In the rows, zero is written as 128.
X: several groups of rows, each row roughly a mix of its group's hidden directions; one row fits no group
X (125 x 10)
[[100 137 101 127  87 176 155 108 101 130]
 [109 158 118 117  81 103 166 164 112 124]
 [125 135 141 141  65 105 132 166 136 157]
 [138 134 154 139 131  70 169 119 104 102]
 [165 156 131 138 108 114 184 159 111 137]
 [155 122 150 142 142 158 181  89 105 133]
 [129 149 128 166 106 115 148  74 101 155]
 [170 102 136 148 166  83 156 125 138 137]
 [134 165 104 143 180 151 129 118  89 146]
 [169 173 116 149  96 140 143 121  92 144]
 [127 101 114  88 119  99 146 181 143 105]
 [149 101 125 156 152 121 171  75 138 131]
 [ 96  86 119 100  93 152  99 147 148 110]
 [ 72 122 155 132 100 139 140 136 163  96]
 [174 123 147 146 193 128 122 127 118 115]
 [112 105 158 149 103  84 136 157 152 162]
 [182 131 154 158 176 130 138 143 117 133]
 [155 155 104 131 166 132 165 104  86 117]
 [157 155 139 163 145 120 175  96 100 138]
 [100  91 124 129 131 149  78 147 171 135]
 [125  99 132 109 142 102 123 190 161 111]
 [101 121 117 128  93  97  95 115 162 171]
 [140 121 132 125 147 184 136  72 109 123]
 [154 132 138 145  94  83 177 132 128 152]
 [137 149 113 150 116 129 170  69 102 134]
 [151 151 121 143 138 127 153  62  99 120]
 [111 121  92 110 152 168  80 139 156 135]
 [158 120 112 147  96 101 187 129 123 152]
 [122 135 116 109 107 111 143 202 126 110]
 [122 152 127 107 105 107  96 193 136 133]
 [134 124 138 136 160 154  57 109 123 133]
 [109 119 106  95 163 156 106  96  90 146]
 [ 78 127 103  85  95 129 120 148 132 102]
 [101 130  91 111 107 161  75 131 149 141]
 [116 148 121 140  69  81 133 134 101 139]
 [ 98 113 102 121 114 141  95 162 178 145]
 [143 152 147 137 106  71 166 138 101 120]
 [141 147 129 105 133 116  69 168 157 139]
 [ 95 102 132 109  88 117 104 165 166 136]
 [109 128 154 154  90  84 148 118 137 169]
 [136  87 132 169 130  95 178 136 134 137]
 [ 99 103 112  83  89 107 135 139 146  95]
 [162 144 141 103 174 178 130 113 129 111]
 [177 167 122 152 169 122 129 114 102 140]
 [118 131 143 147 122 187 126  93 103  93]
 [143 142 109 117 198 121 110 128 105 103]
 [100 155  97 123 127  95  82  99 136 156]
 [ 89  67 137  99 122 138 109 127 146 110]
 [156 149 110 149 125 136 173  97  86 151]
 [171 150 124 140 156 132 176 113  91 113]
 [125 153 107  87 106 154 148 176 117 103]
 [ 91  89 101  97 134 107  90 118 156 129]
 [ 92 108 121  94 112 143  80 156 153 114]
 [120 133 130 148  75  87 173 132 119 143]
 [116 131 137 131  85 116 171  75 117 109]
 [130 110 130 115 180 155  80 149 154 119]
 [140 109 132 171 152  88 132  77 134 140]
 [160 166 142 172 123 136 153 123 110 169]
 [112 146 139  83 129 151  69 148 142 123]
 [152 129 109 165 122  84 180 114 124 136]
 [113  94 144 140 158  72 124 103 156 118]
 [144 144 141 132 191  86 111 140 149 134]
 [135 161 121 127 139 178  76 124 106 109]
 [166 132 150 130 186 132 167 122 109 116]
 [115 149 133 151  76  96 147 159 109 156]
 [154 181 104 127 143 106 135 131 103 171]
 [110 158 121  85  95 105 141 174 139 115]
 [172 147 120 164 146 128 171 102  99 138]
 [ 88 116  96 126  80 150 100 110 148 143]
 [171 164 124 140 169  88 119 145 133 147]
 [133 190 142 148  99 138 141 162 109 140]
 [145 158 103  92 143  81 117 140 159 106]
 [121 129 122  95 122 136  58 160 141 124]
 [103  71 128 111  95 124 125 151 164 113]
 [154 126 108 181 124 117 170 110  95 136]
 [153 162 144 131 114  75 159 147  97 122]
 [158 119 113 113 171  78 124 139 130 165]
 [129 118 121  94 166 123  63 146 136 131]
 [138  76 131 109 110  88 135  98 159 109]
 [176 115 150 131 141 110 161 180 132 119]
 [105 127  99  91 121 153  72 155 136 127]
 [136 152 137 141 133 181 169 135  88 110]
 [145 168 107 157 111 135 140  85  87 141]
 [134 161 101  99 143  96 133 103 103  81]
 [ 96  85 168 125 113 118 125 135 166  96]
 [153 114 155 124 167  90 127 177 139 112]
 [131 109 177 168 124 174 110 124 141 145]
 [105 121 134 132  88  86 116 172 163 133]
 [143 155 115  82 139 146  81 160 148 118]
 [153 127 107  92 176 150 116 108 152  95]
 [160 129 137 160 171 105  99 122 140 171]
 [167 145  82 121 109 106 132 159 124 166]
 [122  92 157 124 160 161  81 112 150 136]
 [108  96 131 108  84 154 166 112 128  95]
 [109  98 133 118 156 133  79  86 141 100]
 [117 115 118 112 143 151 108 170 189 134]
 [112 138 108 140  73 116 168  95 108 142]
 [103 108 105 118 124 173 160  83 106 118]
 [164 115 146 137 186 131 122 172 127 121]
 [184 144 137 152 165 119 159 110 104 127]
 [167 144 162 132 136 114 150 186 133 144]
 [162 129 152 120 197 140 136 129 120 106]
 [105 130 102 143  68 118 114 148 126 168]
 [116 159  95 119 112  95 158  89  97 108]
 [103 150 150 111  95 152  73 145 134 107]
 [105 166 130  90  95 112 103 172 132 126]
 [128 146 112 124 111 171 175  93  95 118]
 [141 107 144 123 198 148 136 111 136 100]
 [150 132 129 122 189 125  75 137 135 119]
 [136 104 141 126 161 142  64 156 146 129]
 [139 127 127 118 133  85 100 187 160 131]
 [113  98 149 158  78 111 152 147 149 155]
 [142  72 106 102 157 128 169 127 125 110]
 [ 89 101 112 119 112 157  85 113 167 124]
 [127 131 102 106 171 173  87 107 126 117]
 [105 125 111 154  75  96 150 108 100 147]
 [132 154 134 143  98  68 129 126 146 167]
 [108 128 115 102 123 157  66 156 144 110]
 [143 102 147 140 168 135  82  95 156 145]
 [168 162 125 153 159  94 159 121 115 153]
 [155 146 142 109 190 111 117 150 122  97]
 [ 78 108 120 101  87 122  98 137 157 126]
 [173 147 137 130 172  83 114 130 119 153]
 [ 96 123 116 125  64 134 109 140 164 145]
 [135 165  96 114 132  72 121 160 129 150]]
the four rows of each list that fit no group, in list order (the others fit one group, some only roughly)
    q60: [169 161 147 159 174 121 113 149 117 144]
    q800: [156  94 143 127 184 143 122 162 145 108]
    q435: [132 115 101 106  91 114 191 111 119 121]
    q22: [172 151 123 130 150 116 176 161 100 120]
    q842: [ 98  91 111 129  96 175 148  96 138 124]
    q392: [151 138 118 122 177 144 182 102 115 116]
    q194: [109  94 129 145  91 126 191 114 134 129]
    q135: [175 118 117 131 180 116 164 146 109 131]
    q995: [108 143 129 151 124 114 134  57  97 124]
    q897: [129  87 138 119 172 178 108 113 136 109]
    q854: [152 170 109 140  91  98 146 159 122 157]
    q606: [152 128 124 104 188 148 135 125 115  84]
    q223: [128 166 134 120  81  93 131 143 145 171]
    q570: [153 134 127 178 162 134 156  93 101 142]
 -> q800; q842; q606; q570
    q267: [155 158 139 146 128  84 172 108 104 110]
    q967: [139 137 137 162  91  91 181 142 122 141]
    q16: [177 151 125 146 187 119 143 111 122 127]
    q578: [141 151 115 108 152 169  72 119 108 114]
    q610: [143  96 137 122 148 136 100 190 156 132]
    q389: [114 127 113 112 104 166  73 146 161 144]
    q4: [134 108 133 118 163 189  87 116 130 121]
    q316: [122 144 143 140  76  74 139 158 130 135]
    q195: [100 170 122 110  85 112 114 169 143 144]
    q534: [147 128 157 172 177 106 125  95 122 142]
    q530: [174 105 134 127 157 127 177 105 113 103]
 -> q267; q967; q16; q534
    q673: [180 130 126 160 172 128 148 100 106 129]
    q650: [121 150 105 130 100 124 161  75  88 124]
    q672: [113 122 118 109 129 156  65 155 162 131]
    q461: [100 121 116  85 111 152 108 163 171 113]
    q662: [178 137 133 144 175 128 163 150 103 128]
    q398: [171 152 144 157 174 136 128  99 100 122]
    q586: [116  94 110 105 134 161  76 149 147 106]
    q872: [ 94  95 135 149  67 129 111 118 143 146]
    q244: [171 138 150 137 179 107 137 166 144 136]
    q524: [ 91  83 127  95  95 130 127 153 132  94]
    q504: [160 147 157 150 150  96 175 120 103 110]
 -> q461; q244; q524; q504
    q297: [101 106 137 108  67 127 136 161 156 120]
    q336: [157 154 125 118 148 109 169 138  78 102]
    q348: [ 94 117 107  87 108 137  83 160 147 132]
    q136: [ 98 107 134 101 103  93 125 165 173 129]
    q685: [ 82 104 120 104 109 182 132 134 120 103]
    q777: [143 187 114 146 112  92 150 107 125 153]
    q775: [138 133 130 139 127 125 191  80 100 122]
    q119: [ 89  97 132 150  82 112 149  99 136 155]
    q34: [167 124 119 123 197 119 140 139 108 112]
    q494: [ 81 125 126 114  74 136 113  91 139 113]
    q265: [105 134 134 134  65 106 172 125 115 135]
 -> q336; q777; q119; q265
    q959: [165 168 124 148 129  84 115 156 102 148]
    q977: [160  84 137 128 171 154 160 129 118 104]
    q477: [159 176 128 149 178 130 122 122  95 126]
    q65: [132  94 153 153 126 128 183  88 112 117]
    q848: [127 123 154 127 131 109  82 185 159 128]
    q266: [106  87 153 132 168 147  97  92 129 114]
    q612: [156 147 153 112 167 123  97 178 140 116]
    q460: [151 148 112 155 108 114 182  91 117 150]
    q762: [172 119 131 145 186 141 155 117 104 123]
    q979: [165 164 130 139 169  83 141 117 107 118]
    q744: [105  67 133 105 124 162 136 142 144 100]
    q945: [154 126 153 174 182 135 123 103 115 140]
    q19: [118 158 138 106 140 132  59 152 142 123]
    q619: [ 89  98 147 148  81 125 161 113 145 145]
    q802: [176 174 141 116 141 119 142 165 100 130]
 -> q959; q979; q945; q619
    q79: [125 124 163 105 111 106 145 189 156 126]
    q550: [165 133 133 152 193 148 147 112 118 130]
    q98: [ 82 123 103 112  67 106 130 134 139 125]
    q806: [ 79 134 129 104  81 128 101 157 148 116]
    q149: [130 134 132  94 103 109 178 161 114  91]
    q281: [155 154 131 144 123  91 174 114 101 163]
    q97: [ 95  98 122 113  74 153 123 153 152 109]
    q179: [104  92 122 106 131 160  79 145 150  99]
    q405: [104 119 126 136 137 185 143  87 100 105]
    q811: [131 140 122 111 168 112  72 169 137 115]
    q510: [106  72 157 108 119 118 103 140 160 106]
    q70: [147 194 120 151 137 104 124 109 104 148]
 -> q79; q550; q98; q149
    q205: [ 97 148 102 115  68  98 127 140 148 127]
    q735: [113 114 148  94 129 183  91 117 120  99]
    q197: [109 105 155 122 111  83 133 160 176 122]
    q198: [142 114 158 156 157  84 173 116 146 126]
    q940: [ 77 108 134 124  79 155 106 127 152 140]
    q996: [120 147 131  96  95 116 118 193 144 135]
    q611: [ 90 135  98  99  92 145  92 142 155 141]
    q793: [120 137 139 132  88 104 118 190 138 157]
    q667: [169 169 140 158 143 162 114 119  97 146]
    q395: [167 140 140 128 158 106  89 170 141 154]
    q544: [ 94  90 109 100 133 170  92 131 137 107]
    q404: [111 112 120 120  79 142 172  84 120 115]
 -> q735; q611; q667; q395
    q713: [142 134 145 101 176 166 105 149 118  93]
    q736: [123  90 156 120 152 126  88 146 166  96]
    q322: [175 132 133 125 195 139 121 144 117 117]
    q865: [165 130 129 159 155  99 175 151 103 126]
    q643: [ 78 122 130 114  64 141 121 131 145 123]
    q577: [105 125 151 140  78 134 108 165 159 158]
    q352: [138 149 132 142 115  91 178  99  88 122]
    q480: [151 148 120 153 122  97 191 127 123 154]
    q124: [112 133 134 117  86 104 114 184 158 146]
    q560: [151 113 117 114 182 157  88 129 134  99]
    q49: [ 92 137 107 119  64 103 117 140 150 131]
    q175: [114  94 152 122  80 132 128 170 163 131]
    q916: [148 135 124 106 142 191  85 146 120 124]
    q177: [106 135  92  98  75 128 119 162 136 151]
    q203: [161 132 135 102 176 121  88 159 151 129]
 -> q713; q322; q865; q203
    q3: [107 109 157 141 125 173 143  83 107 100]
    q39: [ 90 120 114 119  75 136 119 168 158 135]
    q409: [117 144 137 135  79  85 157 156 135 158]
    q82: [131 126 112 146 138 151 165  65 101 116]
    q256: [138 117 128 153 100 107 199 118 128 139]
    q764: [104 110 137 135  67  98 161 124 141 149]
    q598: [129 116 129 133  80  88 171 151 151 145]
    q617: [107  91 116  89 121 155 107 165 160 111]
    q254: [106 107 108  96  91 127 158 178 139 130]
    q864: [156 116 107 139 165 140 149  80  91 113]
    q893: [ 92 126 118 104  60 110 136 138 143 124]
    q482: [172 137 140 145 191  99 127 123 126 133]
 -> q39; q764; q617; q864
    q542: [160 172 137 159 131 144 160 152  97 151]
    q221: [116  96 134 137 133 145 188  84 122 116]
    q772: [173 139 128 123 188 126  99 153 119 122]
    q726: [ 85 120  99 115 104 142 110  77 153 131]
    q882: [ 97  99 125 123 134 125  63 137 157 114]
    q236: [ 90 126 124 124  64 115 122 129 152 160]
    q96: [165 139 163 153 165 100 143 163 143 141]
    q201: [108 104 142 123 130 124  66 158 163 118]
    q675: [ 86  90 138 113  88 108 160 137 154 130]
    q312: [ 80 114  99  92  95 134 104 123 125  97]
    q878: [ 78 156 112 101  91 121  95 147 135 114]
    q406: [144 135 128 149 141 164 100  67 117 148]
    q240: [116 144 123 136  79  72 149 158 131 135]
 -> q772; q726; q96; q312
    q951: [172 170 153 151 163  96 131 128 117 138]
    q551: [139 110 152 121 191 132  93 138 137 100]
    q566: [154 120 109 139 173 140 140  69 123 111]
    q11: [125 166 127 119  89  87 113 170 139 151]
    q186: [127 160 118 155 126 139 126  64 112 159]
    q539: [128 144 136 137  99 115 189 105  89 116]
    q876: [154 146 116 145 192 153 110 107 109 120]
    q468: [132  77 134 105 109 112 152 171 159 122]
    q820: [160 139 122 112 200 125 116 112 130 109]
    q659: [158 177 136 127 133  73 142 145 111 139]
    q966: [163 158 129 149 135  81 169 107 113 142]
    q591: [171 105 161 140 167 146 142 142 120  91]
    q881: [135  94 141 115 167 178 104 102 150 124]
    q429: [176 132 145 154 165  87 154 117 125 141]
    q128: [128 149 119 146  86  81 166 157 117 140]
 -> q539; q820; q659; q966
    q757: [173 139 140 150 153  77 157 128 130 151]
    q486: [ 90  78 124 122  80 138 139 144 152 132]
    q329: [165 147 145 135 153  81 145 171 136 145]
    q7: [110  91 133 106 151 165  90 148 165 122]
    q636: [114 150  99 113  82  78 132 131 141 155]
    q567: [ 76 114 109  96  99 117  93 111 147 112]
    q754: [ 90  84 114 100  94 131 140  94 140 109]
    q21: [137 143 121 138 118 110 182  85  87 121]
    q290: [139 128 116 164 149 151 128  73  87 121]
    q593: [140 149 115 135 166 175 107  95  92 119]
    q294: [108 117 161 134  76 103 143 169 150 132]
    q824: [155 126 136 116 199 154 112 143 134 120]
    q785: [180 147 122 128 147 104 176 133 101 115]
 -> q486; q329; q7; q294
    q490: [129 156 100 163 104 134 139  74 109 152]
    q6: [170 165 145 154 166 146 140 147  98 124]
    q106: [175 167 143 162 140 114 148 151 113 154]
    q107: [144 155 134 158 149 162 148  77 107 148]
    q445: [104 105 121 143  82 149 182 108 120 120]
    q493: [121 130 125 151  76 112 174 101 102 147]
    q944: [178 141 137 121 186 105 105 135 130 120]
    q694: [130 124 130 109 109 102 137 193 165 142]
    q282: [ 95 104 121 134  68 123 159 100 127 142]
    q810: [116 102 132 115 156 162  76 139 166 119]
 -> q490; q107; q944; q282
